In the data rows, zero lies at 4.5, halfway between 4 and 5.
Some points, each followed by its number:
Array([1, 6, 5, 4, 5, 6, 4, 4, 2, 6, 3, 4, 7, 8, 4, 1, 6, 2, 4, 3, 3, 7, 5, 5, 3, 7, 5, 7]) 0
Array([6, 6, 4, 2, 3, 3, 5, 1, 2, 3, 7, 5, 3, 3, 2, 7, 2, 5, 8, 3, 6, 1, 5, 5, 4, 7, 2, 5]) 1
Array([3, 3, 1, 6, 0, 5, 7, 0, 2, 2, 7, 6, 2, 3, 5, 5, 1, 8, 9, 6, 5, 6, 6, 6, 5, 4, 3, 8]) 2
Array([7, 6, 3, 1, 9, 5, 4, 9, 9, 4, 6, 5, 8, 3, 4, 0, 9, 6, 6, 7, 5, 5, 8, 5, 8, 6, 3, 3]) 3
Array([3, 5, 4, 5, 6, 3, 3, 5, 4, 3, 4, 6, 5, 5, 5, 3, 7, 3, 3, 5, 4, 4, 4, 6, 4, 4, 6, 5]) 4
Array([3, 5, 5, 5, 4, 3, 5, 7, 4, 2, 1, 4, 7, 6, 7, 2, 3, 5, 1, 5, 3, 1, 6, 3, 4, 2, 6, 3]) 5
Array([3, 5, 3, 4, 6, 2, 3, 6, 4, 3, 5, 8, 4, 5, 6, 5, 5, 4, 2, 6, 3, 4, 5, 6, 3, 3, 5, 5]) 6
Array([2, 0, 4, 5, 1, 5, 3, 2, 5, 4, 5, 3, 2, 2, 7, 7, 4, 7, 5, 6, 2, 8, 7, 4, 8, 1, 7, 5]) 7
Array([4, 2, 7, 6, 1, 7, 5, 1, 7, 7, 5, 3, 2, 5, 5, 7, 3, 4, 2, 5, 4, 5, 5, 4, 5, 4, 5, 5]) 8
Array([4, 1, 3, 6, 4, 3, 4, 5, 3, 5, 6, 6, 1, 4, 6, 5, 4, 7, 4, 8, 3, 9, 5, 6, 6, 2, 5, 8]) 9
Array([4, 5, 5, 4, 6, 6, 5, 7, 5, 6, 3, 4, 7, 5, 4, 3, 7, 3, 4, 3, 6, 4, 3, 3, 3, 5, 6, 2]) 10
Array([4, 6, 3, 4, 5, 5, 4, 6, 3, 4, 4, 6, 6, 4, 5, 5, 7, 5, 7, 4, 5, 5, 4, 5, 3, 6, 4, 5]) 11
Array([5, 7, 5, 4, 8, 5, 4, 8, 7, 5, 4, 5, 6, 6, 5, 4, 7, 3, 3, 4, 5, 6, 5, 4, 2, 5, 5, 5]) 12
Array([3, 0, 3, 4, 2, 4, 2, 5, 6, 4, 4, 3, 5, 1, 7, 4, 4, 9, 5, 6, 2, 7, 6, 5, 9, 0, 7, 3]) 13
Array([7, 6, 6, 4, 6, 4, 5, 6, 7, 3, 6, 3, 4, 4, 3, 5, 5, 5, 6, 5, 8, 3, 5, 4, 6, 7, 3, 4]) 14
Array([4, 7, 6, 4, 7, 5, 4, 4, 5, 4, 4, 1, 5, 7, 3, 4, 7, 1, 6, 2, 6, 6, 3, 4, 5, 7, 4, 4]) 15
Array([2, 1, 5, 7, 7, 8, 2, 6, 8, 8, 5, 1, 2, 6, 6, 5, 8, 3, 6, 5, 4, 9, 7, 4, 6, 5, 7, 6]) 16
Array([4, 6, 4, 3, 6, 6, 4, 3, 6, 7, 4, 5, 5, 6, 2, 3, 7, 1, 4, 3, 4, 5, 4, 6, 3, 4, 5, 3]) 17
Array([5, 6, 5, 5, 6, 7, 4, 8, 7, 5, 2, 3, 8, 5, 5, 3, 7, 4, 4, 4, 6, 4, 4, 2, 3, 5, 6, 1]) 18
Array([6, 9, 7, 2, 7, 5, 5, 4, 5, 6, 3, 5, 9, 7, 2, 1, 8, 0, 4, 2, 6, 0, 2, 4, 3, 8, 3, 2]) 19
Array([6, 4, 6, 6, 1, 3, 6, 1, 2, 3, 8, 7, 0, 3, 6, 9, 0, 7, 5, 5, 5, 0, 7, 4, 5, 7, 2, 6]) 20
Array([2, 4, 4, 4, 6, 4, 3, 7, 3, 5, 3, 6, 5, 5, 6, 4, 7, 5, 4, 5, 2, 8, 4, 6, 5, 6, 6, 6]) 21
Array([3, 3, 6, 4, 5, 5, 3, 5, 4, 6, 2, 4, 7, 5, 6, 4, 6, 2, 1, 4, 3, 4, 4, 3, 5, 4, 7, 3]) 22
Array([5, 0, 3, 6, 3, 3, 5, 5, 6, 4, 6, 6, 2, 2, 5, 6, 3, 8, 2, 8, 3, 6, 5, 6, 5, 0, 6, 5]) 23
Array([7, 4, 2, 4, 1, 6, 7, 2, 6, 5, 6, 7, 2, 2, 3, 9, 0, 8, 5, 5, 6, 0, 5, 6, 2, 2, 3, 3]) 24
Array([3, 9, 6, 4, 4, 5, 7, 6, 2, 3, 0, 7, 9, 8, 4, 1, 5, 4, 0, 3, 5, 0, 1, 3, 0, 5, 5, 4]) 25
Array([2, 0, 2, 4, 4, 4, 2, 6, 5, 5, 2, 4, 5, 2, 9, 3, 5, 8, 5, 6, 1, 7, 7, 5, 7, 1, 8, 3]) 26
Array([8, 3, 6, 5, 4, 4, 5, 5, 7, 5, 6, 6, 2, 3, 5, 8, 2, 6, 3, 7, 5, 2, 5, 4, 6, 4, 4, 4]) 27
Array([4, 5, 6, 6, 5, 5, 3, 1, 4, 5, 6, 6, 1, 6, 5, 8, 6, 1, 3, 4, 5, 5, 4, 4, 4, 6, 4, 6]) 28
Array([3, 6, 5, 6, 7, 2, 3, 4, 5, 2, 6, 8, 3, 6, 5, 5, 6, 2, 4, 5, 5, 3, 6, 5, 4, 6, 4, 6]) 29
Array([6, 1, 5, 6, 2, 6, 5, 0, 6, 6, 8, 3, 0, 3, 4, 8, 2, 5, 7, 5, 6, 6, 6, 5, 8, 5, 3, 5]) 30
Array([3, 4, 6, 6, 6, 4, 3, 5, 4, 5, 2, 4, 5, 6, 5, 4, 6, 3, 4, 4, 4, 5, 3, 4, 4, 5, 5, 5]) 31
Array([8, 5, 5, 4, 7, 5, 5, 7, 8, 5, 7, 3, 4, 4, 3, 3, 5, 5, 7, 6, 6, 5, 7, 5, 7, 7, 2, 5]) 32
Array([4, 6, 4, 4, 5, 4, 4, 3, 5, 5, 6, 7, 4, 5, 3, 5, 4, 3, 4, 4, 4, 3, 6, 5, 3, 5, 4, 4]) 33
Array([1, 0, 4, 6, 1, 1, 4, 1, 0, 3, 4, 5, 4, 4, 7, 4, 3, 4, 3, 5, 2, 6, 5, 3, 6, 3, 6, 6]) 34
Array([5, 6, 5, 5, 2, 5, 7, 2, 4, 2, 5, 3, 7, 4, 2, 3, 5, 4, 5, 3, 7, 2, 2, 4, 2, 3, 3, 4]) 35
Array([4, 4, 5, 7, 4, 2, 5, 2, 1, 3, 6, 5, 1, 6, 4, 6, 4, 3, 4, 5, 5, 7, 3, 5, 5, 3, 4, 8]) 36
Array([4, 3, 5, 6, 2, 2, 4, 6, 2, 3, 1, 5, 7, 4, 6, 3, 5, 6, 1, 6, 2, 5, 2, 4, 4, 1, 6, 5]) 37
Array([6, 7, 5, 3, 5, 7, 6, 7, 9, 5, 4, 2, 8, 4, 1, 2, 6, 6, 6, 3, 6, 4, 3, 5, 3, 5, 4, 3]) 38
Array([4, 6, 4, 4, 4, 4, 5, 3, 4, 4, 5, 6, 4, 5, 3, 6, 3, 4, 4, 3, 5, 2, 4, 5, 3, 4, 4, 3]) 39
Array([5, 2, 3, 7, 3, 3, 5, 7, 5, 3, 4, 8, 4, 3, 7, 5, 2, 8, 0, 9, 3, 3, 7, 5, 3, 0, 6, 5]) 40
Array([8, 5, 5, 4, 6, 3, 5, 4, 6, 2, 9, 5, 1, 3, 2, 6, 4, 5, 8, 6, 7, 4, 5, 6, 7, 7, 1, 7]) 41
Array([1, 5, 3, 7, 6, 7, 3, 5, 1, 6, 1, 3, 6, 7, 6, 2, 8, 2, 5, 3, 3, 9, 3, 3, 3, 5, 7, 5]) 42
Array([3, 4, 5, 4, 7, 6, 4, 9, 5, 7, 1, 2, 8, 7, 7, 2, 9, 2, 1, 4, 3, 9, 4, 3, 4, 4, 8, 3]) 43
Array([5, 5, 7, 5, 5, 8, 5, 5, 9, 7, 3, 2, 5, 6, 3, 3, 5, 3, 3, 4, 5, 6, 4, 4, 5, 5, 5, 4]) 44
Array([4, 5, 3, 4, 9, 2, 4, 9, 8, 3, 4, 8, 5, 6, 7, 3, 6, 7, 0, 9, 3, 6, 8, 6, 3, 1, 6, 5]) 45
Array([5, 4, 4, 3, 4, 4, 5, 4, 5, 3, 5, 2, 6, 4, 2, 2, 5, 5, 6, 4, 5, 4, 4, 5, 5, 4, 4, 4]) 46
Array([6, 3, 4, 4, 4, 6, 5, 4, 8, 5, 7, 4, 3, 2, 4, 6, 4, 5, 6, 5, 6, 3, 6, 5, 7, 5, 4, 3]) 47
Array([2, 5, 3, 6, 8, 8, 3, 5, 5, 7, 3, 2, 5, 7, 5, 2, 9, 1, 7, 3, 5, 9, 4, 5, 4, 6, 6, 5]) 48
Array([3, 9, 5, 5, 3, 7, 6, 2, 3, 5, 3, 5, 6, 8, 3, 3, 4, 3, 4, 2, 5, 5, 2, 5, 0, 6, 4, 6]) 49
Array([4, 7, 4, 8, 5, 8, 6, 9, 8, 5, 2, 5, 6, 6, 6, 3, 5, 7, 3, 6, 5, 7, 4, 4, 2, 4, 6, 5]) 50
Array([3, 4, 4, 4, 5, 4, 4, 5, 6, 3, 5, 5, 5, 4, 4, 3, 6, 5, 4, 5, 4, 4, 4, 6, 5, 3, 5, 4]) 51
Array([6, 8, 5, 5, 8, 1, 5, 9, 4, 3, 6, 7, 3, 6, 5, 6, 3, 4, 2, 6, 5, 4, 6, 5, 3, 4, 4, 6]) 52
Array([6, 4, 4, 3, 4, 6, 4, 3, 5, 7, 6, 4, 3, 3, 3, 6, 5, 4, 7, 3, 5, 5, 4, 5, 5, 6, 4, 4]) 53
Array([2, 5, 3, 5, 4, 0, 5, 5, 0, 1, 4, 8, 6, 5, 7, 3, 3, 5, 1, 6, 2, 3, 6, 4, 3, 2, 5, 7]) 54
Array([5, 4, 5, 6, 4, 4, 5, 5, 4, 5, 6, 6, 1, 5, 6, 9, 2, 5, 2, 6, 5, 5, 4, 5, 5, 5, 4, 5]) 55
Array([5, 8, 6, 4, 5, 2, 5, 2, 0, 3, 4, 5, 5, 6, 3, 5, 4, 1, 5, 3, 5, 2, 3, 4, 2, 7, 3, 6]) 56
Array([9, 4, 6, 5, 4, 4, 6, 5, 7, 5, 6, 5, 2, 3, 4, 8, 1, 6, 3, 6, 6, 1, 5, 4, 5, 4, 3, 4]) 57
Array([5, 2, 1, 6, 0, 5, 6, 1, 0, 4, 6, 7, 2, 2, 5, 7, 2, 7, 7, 5, 4, 5, 4, 5, 4, 3, 4, 6]) 58
Array([5, 1, 4, 6, 0, 4, 5, 1, 2, 4, 4, 5, 5, 2, 5, 4, 3, 6, 5, 5, 4, 3, 4, 4, 5, 2, 4, 6]) 59
Array([7, 2, 5, 6, 3, 7, 5, 0, 8, 6, 9, 3, 0, 3, 3, 9, 1, 5, 8, 5, 7, 4, 6, 5, 8, 6, 2, 4]) 60
Array([6, 7, 4, 3, 4, 5, 6, 3, 4, 3, 6, 5, 4, 4, 3, 6, 3, 4, 7, 3, 6, 2, 5, 4, 3, 7, 2, 4]) 61
Array([5, 3, 3, 3, 1, 6, 5, 1, 4, 6, 4, 4, 5, 3, 3, 5, 5, 5, 6, 4, 5, 3, 2, 5, 4, 3, 4, 4]) 62
Array([4, 4, 3, 3, 3, 3, 5, 2, 1, 3, 5, 5, 4, 3, 4, 5, 3, 5, 6, 4, 4, 3, 5, 5, 4, 5, 3, 5]) 63
Array([3, 3, 6, 5, 1, 3, 5, 1, 0, 4, 4, 6, 4, 5, 5, 6, 2, 4, 2, 4, 3, 3, 3, 4, 5, 4, 5, 5]) 64
Array([5, 3, 8, 5, 4, 6, 4, 6, 6, 6, 2, 3, 7, 5, 6, 4, 5, 3, 0, 4, 4, 3, 5, 2, 4, 3, 6, 3]) 65
Array([5, 3, 4, 4, 5, 5, 4, 6, 7, 4, 5, 4, 5, 3, 5, 5, 4, 6, 6, 5, 5, 3, 7, 4, 5, 4, 5, 3]) 66
Array([3, 6, 4, 2, 4, 2, 5, 7, 2, 1, 1, 6, 9, 4, 6, 0, 5, 6, 0, 4, 3, 0, 6, 2, 2, 3, 5, 1]) 67
Array([5, 3, 4, 4, 6, 5, 3, 7, 6, 5, 6, 5, 3, 3, 6, 8, 5, 5, 6, 5, 5, 5, 5, 4, 6, 6, 4, 3]) 68
Array([5, 4, 5, 6, 2, 5, 5, 4, 8, 3, 5, 5, 3, 4, 5, 5, 1, 8, 3, 7, 4, 3, 6, 5, 5, 4, 4, 6]) 69
Array([6, 7, 5, 3, 5, 9, 7, 7, 9, 5, 3, 1, 8, 4, 1, 1, 5, 6, 5, 3, 6, 4, 2, 5, 2, 5, 5, 2]) 70
Array([6, 5, 5, 6, 5, 4, 5, 6, 5, 4, 4, 4, 4, 4, 4, 4, 4, 6, 4, 6, 5, 5, 4, 4, 4, 3, 4, 6]) 71
Array([5, 6, 4, 2, 5, 2, 6, 1, 3, 3, 8, 4, 3, 4, 0, 5, 3, 3, 8, 3, 6, 4, 5, 7, 4, 6, 1, 5]) 72
Array([2, 0, 4, 5, 3, 4, 2, 1, 2, 6, 5, 5, 2, 4, 6, 7, 6, 3, 5, 5, 2, 8, 4, 6, 6, 3, 6, 5]) 73
Array([6, 9, 6, 3, 6, 3, 6, 5, 3, 1, 5, 3, 7, 5, 2, 3, 4, 4, 6, 3, 7, 1, 3, 4, 4, 6, 2, 4]) 74
Array([5, 6, 4, 1, 7, 7, 3, 4, 9, 8, 5, 1, 6, 5, 0, 1, 9, 2, 9, 2, 5, 8, 4, 6, 6, 7, 4, 3]) 75
Array([4, 4, 5, 4, 5, 5, 3, 4, 7, 5, 6, 4, 2, 4, 5, 7, 4, 3, 6, 4, 5, 4, 5, 4, 6, 6, 4, 2]) 76
Array([6, 5, 4, 3, 6, 1, 4, 7, 4, 2, 4, 6, 8, 3, 5, 0, 4, 6, 3, 5, 3, 1, 5, 5, 7, 4, 4, 4]) 77
Array([8, 0, 4, 6, 2, 7, 5, 0, 9, 7, 9, 3, 0, 2, 2, 9, 0, 6, 9, 6, 7, 5, 8, 6, 9, 6, 1, 5]) 78
Array([3, 6, 5, 6, 5, 4, 4, 6, 5, 4, 3, 5, 5, 7, 6, 5, 4, 5, 2, 5, 4, 5, 4, 4, 3, 4, 6, 4]) 79
Array([4, 5, 3, 3, 6, 6, 4, 4, 6, 7, 5, 4, 5, 6, 2, 2, 7, 2, 5, 3, 4, 6, 4, 6, 4, 4, 5, 4]) 80
Array([5, 6, 4, 4, 7, 7, 4, 7, 4, 7, 3, 2, 6, 6, 4, 4, 8, 3, 7, 2, 5, 7, 3, 3, 3, 6, 5, 4]) 81
Array([5, 7, 5, 4, 7, 3, 3, 5, 4, 4, 6, 7, 3, 6, 6, 7, 4, 3, 4, 4, 5, 2, 6, 4, 3, 7, 3, 4]) 82
Array([3, 8, 6, 6, 9, 5, 3, 6, 6, 6, 5, 2, 4, 9, 2, 1, 9, 0, 5, 3, 6, 9, 4, 5, 4, 9, 4, 6]) 83
Array([6, 7, 3, 1, 5, 3, 6, 1, 4, 3, 9, 5, 2, 3, 0, 5, 3, 4, 9, 3, 6, 3, 5, 7, 5, 7, 1, 5]) 84
Array([7, 1, 5, 5, 3, 2, 5, 7, 6, 2, 6, 5, 4, 1, 7, 5, 1, 9, 3, 8, 4, 3, 5, 5, 9, 3, 4, 5]) 85
Array([5, 7, 4, 2, 5, 3, 5, 5, 5, 2, 6, 5, 5, 3, 3, 4, 3, 5, 6, 4, 6, 0, 6, 5, 4, 5, 3, 3]) 86
Array([4, 5, 6, 5, 2, 6, 5, 0, 3, 5, 4, 3, 3, 6, 4, 7, 3, 3, 5, 3, 5, 5, 4, 4, 4, 5, 4, 5]) 87
Array([5, 9, 4, 3, 7, 6, 4, 3, 5, 5, 6, 5, 4, 6, 0, 3, 6, 3, 9, 3, 7, 6, 3, 7, 4, 9, 2, 6]) 88
Array([6, 3, 4, 6, 2, 5, 5, 5, 6, 4, 5, 7, 2, 2, 7, 7, 1, 9, 4, 7, 4, 3, 6, 5, 5, 3, 4, 5]) 89
Array([6, 6, 5, 2, 7, 3, 3, 4, 1, 8, 6, 4, 2, 6, 4, 7, 7, 1, 8, 3, 4, 9, 3, 6, 6, 9, 3, 7]) 90
Array([3, 1, 2, 4, 1, 3, 4, 0, 0, 4, 8, 6, 0, 3, 5, 9, 1, 4, 7, 4, 3, 5, 6, 6, 6, 5, 3, 7]) 91
Array([3, 6, 4, 4, 6, 5, 4, 6, 2, 5, 1, 5, 9, 6, 5, 2, 9, 2, 3, 3, 4, 4, 2, 3, 2, 5, 6, 2]) 92
Array([2, 3, 5, 7, 6, 9, 3, 7, 7, 8, 2, 2, 3, 6, 7, 7, 8, 3, 3, 4, 4, 9, 4, 3, 4, 5, 8, 3]) 93
Array([4, 1, 5, 5, 1, 5, 5, 0, 0, 7, 5, 3, 2, 4, 5, 7, 2, 3, 5, 4, 3, 6, 5, 4, 6, 5, 4, 6]) 94
Array([5, 6, 5, 3, 6, 4, 5, 8, 6, 4, 3, 4, 8, 5, 4, 1, 5, 5, 4, 4, 4, 2, 5, 4, 4, 5, 4, 4]) 95
Array([5, 8, 6, 4, 5, 2, 4, 2, 1, 3, 5, 5, 5, 6, 2, 5, 5, 1, 6, 2, 6, 3, 2, 5, 3, 8, 2, 6]) 96
Array([5, 7, 4, 4, 6, 6, 4, 3, 5, 5, 6, 5, 3, 6, 2, 4, 6, 3, 9, 3, 6, 6, 3, 7, 4, 9, 3, 6]) 97
Array([3, 3, 1, 6, 0, 5, 6, 0, 1, 2, 6, 6, 2, 3, 5, 5, 1, 7, 8, 5, 4, 6, 5, 6, 4, 3, 3, 8]) 98
Array([6, 6, 4, 3, 4, 4, 6, 4, 6, 3, 7, 4, 5, 3, 2, 4, 3, 5, 6, 4, 7, 1, 5, 5, 5, 4, 3, 3]) 99
Array([5, 3, 2, 5, 8, 3, 3, 9, 8, 4, 6, 8, 3, 4, 7, 5, 5, 8, 2, 9, 3, 8, 7, 6, 4, 1, 6, 6]) 100
Array([5, 4, 4, 3, 6, 5, 3, 6, 6, 6, 4, 3, 5, 4, 4, 4, 6, 4, 6, 4, 4, 6, 5, 5, 5, 5, 5, 4]) 101
Array([5, 5, 3, 4, 5, 3, 5, 4, 4, 4, 5, 6, 5, 4, 4, 4, 4, 4, 3, 4, 5, 2, 5, 5, 3, 3, 4, 4]) 102
Array([5, 2, 3, 5, 3, 4, 5, 4, 3, 5, 5, 4, 3, 3, 6, 6, 3, 6, 6, 5, 4, 6, 4, 5, 6, 4, 5, 5]) 103
Array([5, 7, 4, 5, 7, 2, 5, 8, 4, 3, 6, 7, 3, 6, 5, 6, 3, 4, 2, 6, 5, 5, 5, 5, 3, 4, 4, 6]) 104
Array([6, 8, 6, 3, 3, 4, 7, 5, 6, 2, 4, 5, 9, 4, 3, 1, 2, 5, 1, 4, 5, 0, 4, 3, 3, 4, 4, 2]) 105
Array([4, 9, 7, 5, 6, 5, 6, 8, 2, 3, 0, 7, 9, 8, 5, 1, 5, 3, 0, 3, 5, 0, 2, 3, 0, 5, 5, 4]) 106
Array([6, 1, 5, 6, 3, 2, 4, 7, 4, 3, 6, 5, 3, 2, 7, 6, 2, 9, 4, 8, 3, 5, 6, 4, 8, 3, 4, 6]) 107
Array([4, 7, 7, 4, 7, 6, 4, 4, 5, 5, 5, 0, 5, 7, 3, 5, 7, 0, 6, 2, 7, 6, 3, 3, 4, 7, 4, 4]) 108
Array([4, 3, 2, 8, 0, 3, 7, 5, 0, 2, 3, 8, 5, 3, 9, 4, 0, 9, 0, 7, 2, 2, 5, 3, 3, 0, 6, 6]) 109
New points follow, each followed by the numbers of its two nearest points above by angle, nearest first.
Array([6, 5, 4, 3, 7, 2, 4, 8, 5, 2, 4, 6, 7, 3, 5, 1, 4, 6, 4, 6, 4, 1, 6, 5, 6, 5, 4, 4]) 77 95
Array([5, 6, 6, 4, 5, 5, 5, 4, 5, 5, 4, 4, 5, 5, 5, 4, 4, 4, 4, 4, 5, 3, 5, 4, 5, 6, 4, 4]) 19 74
Array([6, 8, 6, 2, 7, 3, 5, 9, 6, 3, 2, 4, 9, 5, 5, 0, 6, 5, 4, 4, 5, 1, 5, 3, 4, 5, 4, 3]) 95 77
Array([4, 3, 5, 4, 6, 5, 3, 3, 6, 6, 7, 3, 1, 4, 5, 9, 4, 3, 6, 4, 5, 6, 6, 4, 7, 6, 5, 2]) 76 68
Array([3, 5, 4, 5, 6, 5, 4, 5, 1, 5, 2, 5, 8, 6, 5, 2, 8, 2, 4, 3, 4, 5, 3, 3, 2, 5, 6, 3]) 92 42
Array([6, 4, 3, 4, 2, 5, 6, 4, 7, 4, 5, 6, 4, 2, 4, 7, 1, 8, 4, 5, 5, 1, 5, 5, 2, 2, 4, 3]) 24 89
Array([7, 6, 7, 4, 1, 4, 7, 2, 4, 3, 5, 6, 6, 4, 3, 5, 0, 5, 1, 4, 6, 0, 3, 3, 4, 3, 3, 2]) 105 39
Array([4, 3, 5, 6, 3, 2, 5, 1, 0, 3, 7, 5, 0, 5, 3, 6, 3, 3, 5, 5, 4, 7, 3, 6, 6, 4, 4, 8]) 36 91
Array([5, 0, 3, 6, 0, 5, 6, 0, 2, 4, 5, 5, 4, 1, 5, 5, 2, 7, 5, 6, 4, 2, 4, 4, 5, 2, 4, 6]) 59 58
Array([3, 4, 6, 4, 5, 4, 3, 5, 4, 6, 2, 4, 7, 6, 6, 3, 6, 3, 1, 4, 3, 4, 5, 3, 4, 4, 6, 3]) 22 65
Array([5, 5, 2, 3, 6, 4, 5, 7, 8, 3, 6, 5, 5, 3, 5, 4, 4, 7, 5, 6, 5, 3, 8, 5, 5, 3, 4, 4]) 66 3
Array([6, 8, 7, 3, 2, 4, 9, 5, 6, 1, 3, 4, 9, 4, 3, 0, 0, 6, 0, 4, 6, 0, 4, 3, 3, 2, 4, 2]) 105 67
Array([5, 5, 3, 4, 6, 5, 4, 7, 4, 5, 4, 5, 5, 3, 5, 5, 6, 6, 7, 4, 5, 5, 3, 4, 4, 5, 5, 3]) 11 81
Array([5, 5, 3, 6, 3, 4, 6, 4, 2, 3, 5, 8, 3, 4, 6, 5, 2, 7, 4, 7, 4, 3, 4, 5, 4, 4, 4, 6]) 109 89
Array([4, 6, 7, 5, 6, 5, 4, 8, 8, 4, 3, 5, 5, 6, 7, 5, 3, 6, 2, 5, 4, 3, 6, 4, 4, 4, 5, 4]) 79 45
Array([6, 5, 5, 5, 6, 3, 5, 4, 6, 2, 8, 5, 2, 4, 3, 5, 4, 5, 7, 6, 7, 4, 5, 6, 7, 7, 2, 6]) 41 14
Array([7, 6, 7, 4, 2, 5, 6, 1, 4, 5, 5, 5, 4, 4, 3, 6, 2, 3, 3, 3, 6, 0, 2, 4, 4, 5, 3, 2]) 39 61
Array([5, 4, 5, 3, 3, 3, 6, 1, 4, 2, 5, 1, 7, 4, 1, 2, 5, 4, 6, 3, 6, 4, 3, 4, 5, 4, 3, 4]) 46 35
Array([5, 6, 6, 3, 3, 6, 6, 2, 6, 4, 4, 2, 6, 5, 2, 3, 3, 4, 4, 3, 6, 2, 4, 4, 4, 5, 3, 4]) 35 105
Array([7, 6, 4, 3, 7, 3, 3, 6, 5, 4, 7, 6, 3, 4, 3, 5, 5, 5, 7, 5, 5, 5, 5, 7, 5, 8, 2, 7]) 41 32
Array([1, 2, 3, 7, 4, 3, 4, 3, 0, 3, 5, 5, 3, 5, 8, 5, 5, 3, 4, 6, 3, 8, 7, 4, 5, 2, 6, 7]) 34 73
Array([3, 5, 6, 5, 3, 5, 5, 0, 3, 5, 4, 3, 3, 6, 4, 6, 4, 2, 6, 2, 5, 5, 3, 5, 3, 6, 4, 5]) 87 96
Array([4, 8, 6, 3, 9, 4, 3, 9, 6, 5, 3, 3, 7, 7, 5, 4, 7, 3, 3, 3, 5, 5, 5, 4, 3, 5, 6, 3]) 12 18
Array([7, 4, 5, 4, 4, 6, 5, 5, 9, 4, 7, 4, 4, 2, 3, 6, 3, 6, 6, 5, 7, 1, 6, 4, 7, 5, 3, 2]) 47 99
Array([2, 1, 5, 5, 4, 8, 3, 6, 8, 9, 0, 2, 9, 6, 5, 0, 9, 5, 1, 5, 1, 9, 4, 4, 6, 2, 9, 4]) 43 22
Array([3, 9, 5, 6, 3, 7, 6, 2, 3, 5, 3, 4, 5, 8, 3, 4, 4, 3, 4, 3, 6, 4, 2, 4, 0, 6, 4, 6]) 49 25
Array([5, 2, 4, 5, 1, 3, 5, 2, 3, 2, 5, 3, 4, 3, 4, 5, 2, 7, 6, 5, 5, 4, 3, 4, 5, 3, 4, 5]) 59 98
Array([7, 9, 6, 1, 8, 2, 6, 9, 6, 2, 2, 5, 9, 5, 3, 0, 5, 7, 4, 4, 6, 0, 4, 3, 3, 6, 3, 3]) 95 74
Array([3, 5, 8, 4, 5, 3, 3, 6, 3, 6, 2, 5, 7, 6, 6, 4, 5, 2, 0, 3, 2, 2, 4, 2, 4, 5, 7, 3]) 22 65
Array([6, 4, 2, 4, 0, 5, 7, 0, 2, 3, 4, 4, 8, 2, 2, 0, 3, 6, 6, 3, 6, 0, 4, 3, 3, 2, 3, 4]) 35 62
Array([5, 3, 3, 6, 8, 3, 4, 9, 7, 5, 5, 7, 3, 5, 7, 5, 4, 7, 0, 8, 3, 8, 7, 5, 4, 1, 6, 6]) 100 45
Array([4, 4, 8, 6, 5, 4, 5, 6, 4, 4, 4, 2, 3, 6, 7, 8, 2, 4, 2, 4, 5, 4, 5, 2, 5, 5, 5, 4]) 55 65
Array([5, 3, 2, 5, 3, 3, 5, 4, 0, 3, 6, 7, 3, 2, 7, 7, 3, 7, 7, 6, 4, 4, 6, 4, 5, 4, 4, 5]) 58 103
Array([7, 3, 5, 4, 4, 6, 5, 3, 5, 8, 5, 2, 3, 3, 3, 6, 4, 4, 7, 4, 5, 4, 3, 4, 7, 6, 3, 4]) 53 60
Array([1, 1, 4, 5, 4, 7, 2, 6, 6, 9, 0, 3, 9, 6, 6, 0, 9, 4, 3, 5, 1, 9, 3, 5, 6, 2, 9, 5]) 43 42
Array([6, 3, 4, 4, 2, 7, 4, 2, 5, 8, 5, 3, 3, 4, 3, 6, 6, 4, 7, 4, 5, 7, 3, 6, 5, 5, 4, 6]) 53 30
Array([3, 1, 5, 5, 3, 4, 3, 2, 3, 6, 4, 4, 3, 4, 5, 6, 5, 3, 5, 4, 3, 7, 4, 5, 6, 3, 6, 5]) 73 94
Array([3, 7, 7, 4, 9, 6, 3, 9, 9, 5, 4, 4, 4, 7, 6, 5, 5, 3, 3, 4, 3, 7, 7, 5, 5, 7, 5, 5]) 12 83
Array([2, 7, 5, 6, 6, 5, 4, 6, 4, 4, 3, 5, 5, 7, 6, 5, 5, 4, 3, 4, 4, 6, 4, 5, 3, 5, 6, 5]) 79 42
Array([7, 4, 5, 5, 7, 6, 4, 7, 7, 6, 6, 3, 4, 4, 4, 3, 6, 5, 6, 5, 6, 5, 6, 4, 6, 6, 3, 5]) 32 3
Array([5, 5, 7, 6, 2, 5, 6, 4, 7, 3, 3, 5, 4, 5, 6, 6, 1, 6, 1, 6, 4, 2, 5, 4, 4, 3, 5, 5]) 69 89
Array([3, 9, 6, 4, 9, 2, 3, 6, 5, 2, 6, 4, 5, 8, 1, 3, 7, 2, 6, 3, 6, 8, 3, 6, 3, 8, 3, 7]) 83 88
Array([6, 6, 8, 5, 4, 8, 6, 5, 8, 6, 2, 3, 7, 6, 4, 5, 5, 3, 0, 3, 6, 1, 3, 2, 2, 4, 6, 1]) 65 18
Array([6, 3, 6, 5, 2, 3, 5, 4, 4, 3, 4, 3, 5, 3, 4, 5, 3, 6, 4, 5, 5, 2, 3, 4, 5, 3, 4, 4]) 59 85
Array([4, 4, 3, 3, 5, 3, 5, 4, 3, 4, 5, 5, 5, 4, 4, 3, 3, 4, 3, 4, 4, 2, 6, 4, 5, 3, 4, 3]) 102 67
Array([4, 7, 5, 3, 7, 4, 5, 8, 5, 4, 2, 4, 9, 6, 5, 1, 6, 4, 2, 4, 4, 2, 5, 3, 3, 4, 5, 3]) 95 106
Array([4, 6, 7, 5, 6, 4, 5, 9, 7, 3, 2, 5, 6, 5, 8, 4, 2, 7, 0, 6, 3, 2, 6, 4, 4, 3, 6, 4]) 5 79
Array([3, 6, 6, 5, 6, 3, 4, 7, 4, 3, 3, 6, 5, 6, 6, 7, 4, 4, 1, 4, 4, 3, 5, 4, 2, 4, 6, 4]) 79 106
Array([3, 4, 6, 6, 4, 5, 3, 1, 4, 5, 5, 5, 2, 6, 5, 8, 6, 1, 4, 4, 4, 6, 4, 4, 4, 5, 5, 5]) 28 87
